In the rows, zero is written as 128.
Each named move below is a turn or a mirror, shown by a few rows before and after it. Which moves, in which order, take the first row of each later pair to the second? The first pair is answered.
move J572:
[123 116 152 125 135 140 137 152 120 140 116 138  99 118 120 134 127 135
 133 118] -> [124 112 152 129 128 138 135 156 125 139 114 139 101 122 124 134 124 130
 138 115]
[152 210 172  97 180  91 169 131 148 130 123 122 165 123 169 125 122 122
 162  76] -> [193  96 158 129 131 137  84 165 147 102 128  92 187 122 110 165 154 110
 207 150]
[187 151 100  92 174 109  93 114 151 144 136 128 133 130 109 141 156 108
 173 144] -> [184 166  95  85 178 103 110 112 154 148 136 132 127 132 121 133 157 109
 168 132]
move J970:
[153 121 131 120 169  88 126 149 136 131 127 116 142 111 130 167 152 127
 161 110] -> [167 143 109 113 149  93 119 121 146 108 140 114 152 106 133 145 142 121
 168 108]
[120 110 126 126  98 137 163 157  81 124 152 145  90 174 166 126 152 128
  91 171] -> [134 122 129 122  91 139 158 162  79 103 149 147 106 171 169 118 149 123
 113 173]
[109 113 120 139 123 165 119 125 142 143 127 131  82 144 151 129 119 141
  84 145] -> [127 116 140 137 128 165 118 169 124 127 121 130  94 146 168 145 119 134
 112 154]
[124 136 109 126 147 107 147  84 132 139 138 126 116 130 129  93 137 132
 133 100] -> [113 109 128 123 164 108 154 114 126 161 122 126 108 130 134 129 144 131
 124  97]
move J334:
[111 162 160 132 167 128 177 146 127 122 102 115 120 103 128 127 111 134
 141 124] -> [136  96 156 148 158 140 148 153 143 119 110  98 126  99  94 162 133 123
 170 149]
[117 130 177 101 124 153 131 226  89 115 113 119 108 134 150 122 107 117
 125 144] -> [128  80 156 124 103 171 100 219  99 112 120 109 113 132 121 132 120 117
 135 165]
[107 161 162 115 101 151 125 202  81 101 119 137 122 138 177  98  86 127
 131 138] -> [133 113 166 130 110 155 101 218  85 109 117 115 143 134 154 139 107 119
 159 162]
move J531:
[167 139  99 115 163 116 139  71 139  98 145 123 162 100 140 166 145 145
 137 111] -> [173 110  88 125 143 129 121  75 138  90 146 116 163 101 120 160 152 144
 136 126]
[119 156  90 123 117 113 117  61 147 138 148 136 150 126 121  97 113 110
 137 128] -> [122 145  87 127 113 117 114  60 152 135 148 133 149 123 118  99 116 109
 142 128]
[148 111 122 145 138 120 123 122 142 150 112 124 142 133 114 157 157 122
 139 129] -> [143 100 116 149 125 137 115 128 130 142 113 123 134 140 117 145 149 126
 130 140]
[ 92 116 136 136 102 149 130 199  75 144  98 156  79 129 154 120  99 138
  82 133] -> [ 91 148 157 125 134 128 160 187  84 150  94 157  83 127 175 122 101 135
  85 110]
move J662:
[150 130 122 120 172  94 153  67 155 154 132 117 161 111 111 146 157 111
 150  98] -> [161 174 160 106 170  98 157 110 130 121 117 118 172 106 146 133 138 107
 173 105]
[138 118 115 137 107 142 113 138 131 118 144 127 137 125 112 136 135 126
 132 149] -> [145 122 114 134 121 128 113 121 136 124 152 120 144 124 108 140 137 124
 130 140]
[ 79 115  75 150 104 140 111  78 156 159 130 159  87 125  78 109 123 131
  76 132] -> [ 95 170  85 137 144 112 146  46 172 159 137 152 120 117  87 104 127 125
  98 101]
Now pairs of rows:
Each pair is 2 to 3 moves apart.
[ 93  60  95 133  95 155  72 148 108 144 107  88  92 128 106 143 109 126
  18 130] -> [129  65  99 129 164 103 103  82 152 173 114  66 132 117  83 185 150 116
  59  88]  J970 J662 J662
[100 149 105 108 112 135 131  96 122 116 132 142 111 143 138  89 112 139
 110 126] -> [ 91  96 143 110 133 142 131 162 108 144 115 137 102 146 138 141 118 140
 106 137]  J970 J970 J662
[ 99 165 153 111 165  92 147 156 123 151 106 136 113 128 152 146 126 117
 114 107] -> [120 188 146 106 131 115 127 168 113 106 106 124 129 136 161 123 118 104
 154 126]  J662 J970
[106  93  83 127 102 149 107 109 134  96 122  90 119 144  74 115 181 137
 135 148] -> [116  70 120 131 126 148 108 172 114 102 104  78 134 146  94 145 174 130
 150 161]  J970 J970
[130 155 104 133 132 127 141  77 144 134 139 135 130 136 110 115 131 128
 110 110] -> [130 161 128 139 101 150 119 157 109 102 122 145 120 146 136 112 108 128
 116 139]  J662 J662 J662
[127 144 149 121  95 163 125 117 100  89 132 117 127 126 154  89 121 141
 141 153] -> [156 120 168 128 136 133 122 117 122 106 131 100 165 123 139 139 156 135
 178 138]  J531 J531 J334
[ 96  61 130 155  95 143 121 168 120 134 127 127 126 142 104 167 120 122
 110 149] -> [119  60 115 156  90 143 110 146 136 120 130 117 141 141  91 163 127 116
 125 150]  J970 J662
[128 183 173 114 171  97 154 155 121 118 147 134 130 122 179 142 106 123
 107  88] -> [175 137 165 132 156 107 111 152 141 103 159 100 168 116 133 177 143 107
 166 118]  J970 J334
[135 162 156 106 192  83 178 179 112 136 104  88 166 118 175 153 130 136
 142  94] -> [127 188  75 111 157  84 169  67 144 132 129  96 149 120 137  98 127 138
 104  81]  J970 J970
[120 148 160 134 168 104 190 191  88 116 113 142 143 129 197 113  97 144
 137 103] -> [113 174  90 136 133  96 183  81 118 119 134 155 128 136 159  54 101 157
 107  88]  J970 J970
[160 106 131 139 142 127 113  99 151 115 137  95 195 111  95 153 162 119
 186 128] -> [122 159 125 121 185  96 164  64 154 149 131 118 166 112 117 133 147 131
 136  83]  J572 J970
[145 202 143 112 134 101 145 173 116  96 121 136 117 145 182  85  86 138
 129 106] -> [154  41 116 155 117 128  92 182 138 129 125 103 120 141  97 161 138 144
 139 153]  J334 J662 J662
[147 180 161 110 179 104 156 113 136 134 134 113 165 116 148 125 145 117
 162  94] -> [144 149 123 124 171  95 150  65 156 144 145 114 158 108 112 127 157 123
 144  95]  J334 J970 J572
